In the rows, 128 means zero.
One turn moves every row onto another: examples first, then more rows asked:
lukuv: [111 123 167 145 159 115 133 148 142 155 111  96 134 155 132 114  97 105
 154 118 148  94 146 148 135]
lato: [121 133 143 167 150 134 115 152 130 141 114  89 135 143 118 118 141 125
 128  95 146  82 139 127 137]
subep: [115 132 139 140 115 130  84 110 157 134  95 117 144 162 143 155 125 124
 133 138 101 178 138 138 104]
keb: [163 153 111 118 115 121 166 111 130 133 147 168 122 106 140 134 119 139
 107 128 130 130  96 111 132]
ruz: [143 110 101 128 142 137 117 150 131  96 110 171 128 141  90 149 119 127
 104 131 117 142 130 143  93]
fis: [103 146 152  94 133 162 146 116 113 148 165 124 129 129 145 116  84 146
 137 132  99 155 106 160 127]
turo: [113 127 134 142 112 157 103 115 154 147 103 108 142 136 140 142 116 130
 123 127  91 182 150 133  95]
gimun: [ 90 147 144  94 120 167 116 106 101 133 159 109 122 122 152 129  89 135
 134 136  96 141 122 155 135]
vulod: [ 91 138 173 103 129 169 117 109 115 153 161 118 113 134 139 120 106 123
 142 144  86 145 112 151 134]
Befep: [ 84 135 158  87 114 168 125 108 119 159 158 118 114 141 148 121 110 141
 127 126 105 145 113 160 142]
Zeneb: [123 134 126 145 170 101 135 161 132 143 117  94 128 126 120 101 138 137
 123 139 150  83 131 135 132]
vakiv: [147 119 126 129 140 117 115 154 138  77 117 178 123 141 104 154 128 121
 109 127 132 148 130 152 120]
mur: [149 150 123 121 113 116 154 118 130 126 159 163  93  97 153 137 112 128
 117 140 133 134 110 114 157]
sati: [115 159 155 144 142 107 142 120 143 150 109  97 119 145 141  83 126 114
 117 121 152  84 118 151 137]
pitet: [153 143 150 111 118 122 165 110 133 140 161 166 105  98 145 130 124 116
 121 142 125 126 105 112 151]
gug: [140 105 116 112 128 126 119 147 140  97 111 178 122 142  98 149 150 128
  89 122 136 133 130 150 117]
Vizol: [112 130 121 126 115 134  84 105 144 128  92 107 152 142 143 154 123 127
 123 148  97 164 148 136  95]
fizi: [153 115 135 121 145 118 124 144 138  91 116 184 123 136  93 144 145 110
 104 141 124 132 120 144 111]
ture: [ 87 151 147 102 125 156 114 105 113 144 160 119 104 144 150 121  89 134
 139 146  97 148 104 159 137]
noz: [104 105 134 122 115 140  90 123 157 154  96 116 142 154 135 157 136 133
 126 138 104 169 151 134 106]
Padim: [117 137 150 174 141 129 113 152 134 131 104  98 120 136 122 114 138 114
 123  98 146  84 147 126 143]
Narug: [119 120 153 147 152 127 137 138 142 164 120  91 132 156 129 114  98 103
 148 108 151  84 143 143 129]
varu: [115 135 127 145 169  97 130 159 124 142 114 107 116 132 120 105 126 128
 132 148 148  73 126 130 139]
tul: [155 146 126 105 109 120 161 109 123 121 156 159 120  91 157 146 103 124
 119 129 135 126 120 118 149]
pufez: [116 120 148 140 123 139  84 115 155 141  95 120 141 149 126 148 146 116
 127 149  89 166 141 127  98]
tedo: [150 121 115 110 133 118 121 134 131  75 109 171 140 135 108 152 122 117
  99 129 132 134 132 158 106]
kub: [145 129 124  94 113 116 166 118 133 150 156 168 108 107 147 140 122 136
 114 138 141 124 108 117 155]
Gud: [121 145 144 140 147 112 152 127 149 153 116  92 116 139 134  80 121 112
 112 122 156  84 128 157 128]

Padim moves to varu
lato moves to Zeneb
Befep moves to noz
Now these:
subep moves to vakiv
pitet moves to vulod
ruz moves to keb
tedo moves to tul

